(in the rows, 128 means zero)
Each path below is one point turned by a fixed rotation once a step. After each direction that follows a path, write how fast that rotation turns it, in degrees a step (0 if it stays still).
Each turn is a multiple of 5 degrees from 10 to 175, or 0.
Each row of a path follows its step; steps can be skipped.
Path 1:
step 1: [141 127 126 129 122 134 124 127 121 144 141 128 129 121 124 127 115 111
 124 117 120 127 131 114 120 125 132 126 112 139 135 123 128 131 140 126
 137 128 136 115 123 131 134 131 130 127 122 133 136 119 142 139 136 128
 134 123 147 116 123 130 111 132 129]
step 4: [122 132 119 151 138 136 115 123 120 130 141 122 135 120 130 126 135 123
 125 128 124 134 120 129 133 118 134 121 121 130 126 126 117 129 143 131
 128 122 142 112 133 130 127 123 135 129 114 126 137 132 132 126 115 132
 126 125 148 124 123 128 114 121 112]
step 9: [126 135 126 129 125 126 139 125 113 129 146 130 126 128 133 124 122 112
 122 121 125 123 142 117 128 119 142 133 129 134 123 122 126 126 127 117
 139 129 126 128 123 123 118 121 124 132 121 144 135 123 114 136 132 128
 121 120 139 105 114 136 113 129 131]
step 11: [121 121 129 133 137 153 118 129 126 129 139 128 147 126 130 147 119 137
 112 132 130 134 121 127 125 120 130 140 127 121 129 127 135 122 127 138
 128 131 131 132 118 127 133 123 139 127 126 117 128 138 134 128 131 123
 121 113 127 127 134 137 106 133 130]
step 12: [109 133 121 139 128 130 121 123 117 126 137 131 140 124 146 126 118 116
 137 124 125 125 134 131 126 121 130 119 120 118 132 120 135 137 120 136
 135 128 136 116 122 126 117 129 139 131 121 139 140 130 126 117 132 123
 124 139 148 116 119 128 123 118 123]
step 17: [128 129 140 139 144 132 127 112 112 125 128 125 123 136 125 130 126 123
 112 114 117 135 140 130 121 134 134 139 128 127 121 124 128 116 125 115
 129 119 130 122 113 139 128 127 114 123 134 132 131 123 124 127 132 127
 127 131 140 104 116 127 123 119 127]
step 18: [122 128 127 133 132 112 123 124 121 128 135 128 133 126 124 123 135 132
 125 138 126 118 137 121 120 123 123 140 133 131 128 122 122 128 123 132
 128 136 132 130 112 139 139 116 139 120 127 131 145 121 150 143 129 112
 115 131 122 128 139 131 112 125 139]
step 25: [119 130 135 123 124 133 123 110 122 121 119 122 132 132 134 123 124 138
 122 112 123 108 145 123 112 140 126 136 129 118 122 141 128 130 125 121
 127 126 124 130 105 135 128 129 129 131 141 141 143 124 120 127 128 125
 127 124 122 120 119 129 118 123 125]
step 28: [113 110 126 118 122 141 116 122 119 133 135 122 126 127 121 129 144 121
 134 117 121 131 130 136 106 139 138 137 125 112 130 128 128 120 128 128
 122 133 124 133 113 129 122 127 144 126 122 146 129 129 123 126 136 126
 124 131 136 115 127 126 122 132 134]
step 30: [139 135 118 132 133 137 108 123 133 125 129 123 128 138 135 146 130 130
 121 119 121 123 141 127 123 137 124 137 137 122 138 129 120 137 122 124
 126 123 141 120 131 131 146 137 141 126 140 121 127 124 133 124 117 119
 131 116 145 129 139 130 130 118 123]
[126 129 128 128 127 126 128 130 127 130 127 129 125 124 125 130 128 128
 124 127 126 131 126 127 128 131 125 125 126 129 132 126 129 126 127 130
 126 132 125 132 127 125 131 128 129 126 125 127 129 125 126 127 129 127
 128 126 129 129 130 133 128 129 131] -> 85
[128 132 127 129 126 125 125 126 130 128 127 132 126 129 132 132 129 127
 125 128 127 127 125 127 124 129 132 127 128 128 125 127 129 128 128 129
 123 127 128 126 129 128 127 132 126 131 127 126 131 126 125 128 127 128
 126 128 128 123 127 129 128 127 124] -> 140
[128 130 132 128 127 129 132 131 130 127 128 127 127 130 129 126 127 129
 129 129 125 127 129 126 131 128 129 126 131 123 130 122 128 129 126 127
 125 129 134 125 130 129 126 127 128 127 124 127 128 126 129 130 130 129
 127 129 128 126 129 130 126 128 130] -> 125
[128 129 130 127 129 125 130 125 131 123 129 128 126 130 127 129 128 126
 126 129 128 133 129 127 131 129 128 130 129 130 131 128 126 130 132 127
 130 127 126 127 130 131 126 132 127 126 127 126 128 130 128 123 125 132
 129 126 131 129 129 131 129 128 129] -> 110
[126 128 127 127 125 127 128 128 127 127 127 125 130 128 129 132 127 131
 128 131 127 131 130 126 130 125 130 128 128 129 125 126 125 128 125 129
 127 130 129 129 128 126 132 129 130 129 128 124 127 128 130 125 126 128
 130 130 130 133 128 127 124 127 123] -> 95
[126 127 126 129 127 128 126 128 126 127 127 129 130 131 129 126 126 127
 127 126 129 129 131 128 127 131 125 128 128 128 130 127 133 126 125 127
 130 128 128 124 129 130 129 132 125 126 128 124 131 128 134 125 127 124
 126 128 125 129 129 126 128 128 129] -> 60
Path 2:
step 3: [132 126 136 122 119 131 138 134 123 130 119 127 126 138 123 129 133 118
 128 128 128 134 138 123 128 124 124 136 129 121 137 134 133 140 120 138
 124 134 122 116 133 115 132 123 138 125 132 128 112 127 136 105 135 126
 130 127 133 139 139 122 125 135 119]
step 8: [118 141 121 130 118 128 131 117 128 125 142 124 123 123 122 134 132 130
 125 139 134 125 127 141 141 129 123 125 107 120 121 133 125 116 126 125
 122 125 118 138 136 122 129 132 135 125 131 137 128 138 143 124 124 118
 126 139 122 125 124 127 133 127 132]
step 11: [134 124 141 134 122 133 125 122 117 130 114 135 136 140 124 135 143 123
 133 132 139 123 128 129 143 135 126 128 135 138 117 126 113 130 130 124
 141 132 122 122 130 128 134 125 138 126 117 126 119 127 127 114 128 125
 114 131 127 129 128 123 118 124 130]
step 12: [125 128 136 128 128 132 132 140 131 124 124 123 125 129 135 138 134 121
 128 125 116 110 125 121 129 123 131 114 131 134 138 136 135 129 131 138
 133 129 140 129 119 123 124 119 122 121 126 124 108 121 121 129 126 116
 125 124 127 125 111 139 133 139 130]
step 21: [116 137 131 127 125 134 137 140 134 128 126 150 124 132 142 121 114 137
 131 137 126 132 145 125 131 133 139 129 128 119 130 130 140 117 123 132
 124 136 134 117 127 124 124 121 134 130 129 131 124 130 132 138 129 124
 125 122 141 120 132 126 138 126 129]
step 24: [121 126 131 134 122 134 121 129 142 120 119 128 122 119 125 119 121 136
 128 127 127 115 142 136 122 133 128 144 134 137 131 124 120 138 133 139
 124 116 122 129 113 137 123 133 120 125 126 125 120 133 129 138 126 121
 125 139 116 133 140 129 120 126 124]
step 25: [129 125 119 120 132 110 136 116 121 125 140 123 125 126 114 134 126 140
 128 119 118 118 116 127 131 137 134 137 137 132 129 120 125 137 131 126
 132 124 133 119 125 139 119 114 123 128 126 139 137 121 127 127 121 130
 133 126 121 118 123 120 134 127 122]
step 29: [140 115 139 118 120 130 126 131 119 128 125 133 128 150 138 112 116 125
 121 132 131 125 136 131 129 132 132 124 124 126 125 131 142 123 137 132
 135 127 115 116 125 128 136 132 123 130 133 128 133 137 142 124 135 130
 126 130 136 122 119 131 129 123 126]
step 31: [134 122 123 123 120 116 126 129 138 124 139 135 142 111 125 117 133 129
 111 118 131 120 119 130 118 125 133 125 126 140 136 128 140 132 122 117
 132 122 132 132 126 117 123 129 117 132 129 135 135 132 125 112 116 129
 126 123 127 126 125 129 123 125 124]
step 33: [128 138 122 132 131 135 128 119 120 128 135 127 123 112 141 133 125 141
 127 126 113 141 125 126 129 124 121 147 133 124 132 129 136 133 128 135
 129 133 128 130 126 137 128 120 130 118 127 129 130 126 127 117 125 130
 142 131 116 113 130 140 124 118 116]
[130 128 126 126 128 131 127 127 130 126 128 125 128 129 122 132 130 128
 131 131 126 129 131 129 130 130 130 129 126 130 127 126 127 129 129 132
 128 129 128 122 130 128 129 129 131 125 125 129 130 132 127 126 128 126
 128 127 127 130 131 130 128 127 125] -> 135
[129 128 130 125 129 130 129 133 128 127 127 131 129 130 128 130 127 129
 126 127 127 129 132 125 127 129 129 123 128 131 125 123 132 127 127 129
 128 128 127 130 132 125 130 127 129 128 129 129 127 126 125 128 134 130
 127 130 126 126 125 126 129 129 129] -> 45
[130 127 131 127 127 126 128 128 129 126 128 124 127 127 129 131 123 126
 130 131 130 125 125 131 125 126 128 127 127 127 127 127 125 127 128 127
 128 131 129 128 132 129 132 128 130 129 126 127 127 127 130 128 130 129
 123 128 131 124 129 127 130 126 128] -> 40
[125 127 129 127 125 126 127 126 126 126 129 123 127 130 126 131 125 129
 124 130 127 129 128 124 128 132 127 130 130 131 131 129 126 125 126 130
 127 126 129 132 127 128 128 133 132 131 126 128 131 126 128 128 128 129
 131 129 127 128 129 128 130 125 131] -> 40
[129 128 127 122 129 127 128 128 127 134 132 127 126 130 129 129 128 132
 126 130 128 131 127 126 127 128 128 131 131 126 125 130 129 127 129 128
 131 129 128 127 127 131 125 128 129 127 129 123 126 128 128 124 131 129
 123 129 128 130 129 126 128 127 128] -> 95
[128 123 129 126 127 127 130 129 127 126 127 128 123 128 125 129 129 125
 127 128 131 129 133 130 128 127 129 126 129 127 127 132 129 129 131 124
 128 127 129 127 125 126 127 131 131 128 125 127 126 127 131 125 129 129
 130 128 131 129 123 130 129 130 126] -> 125
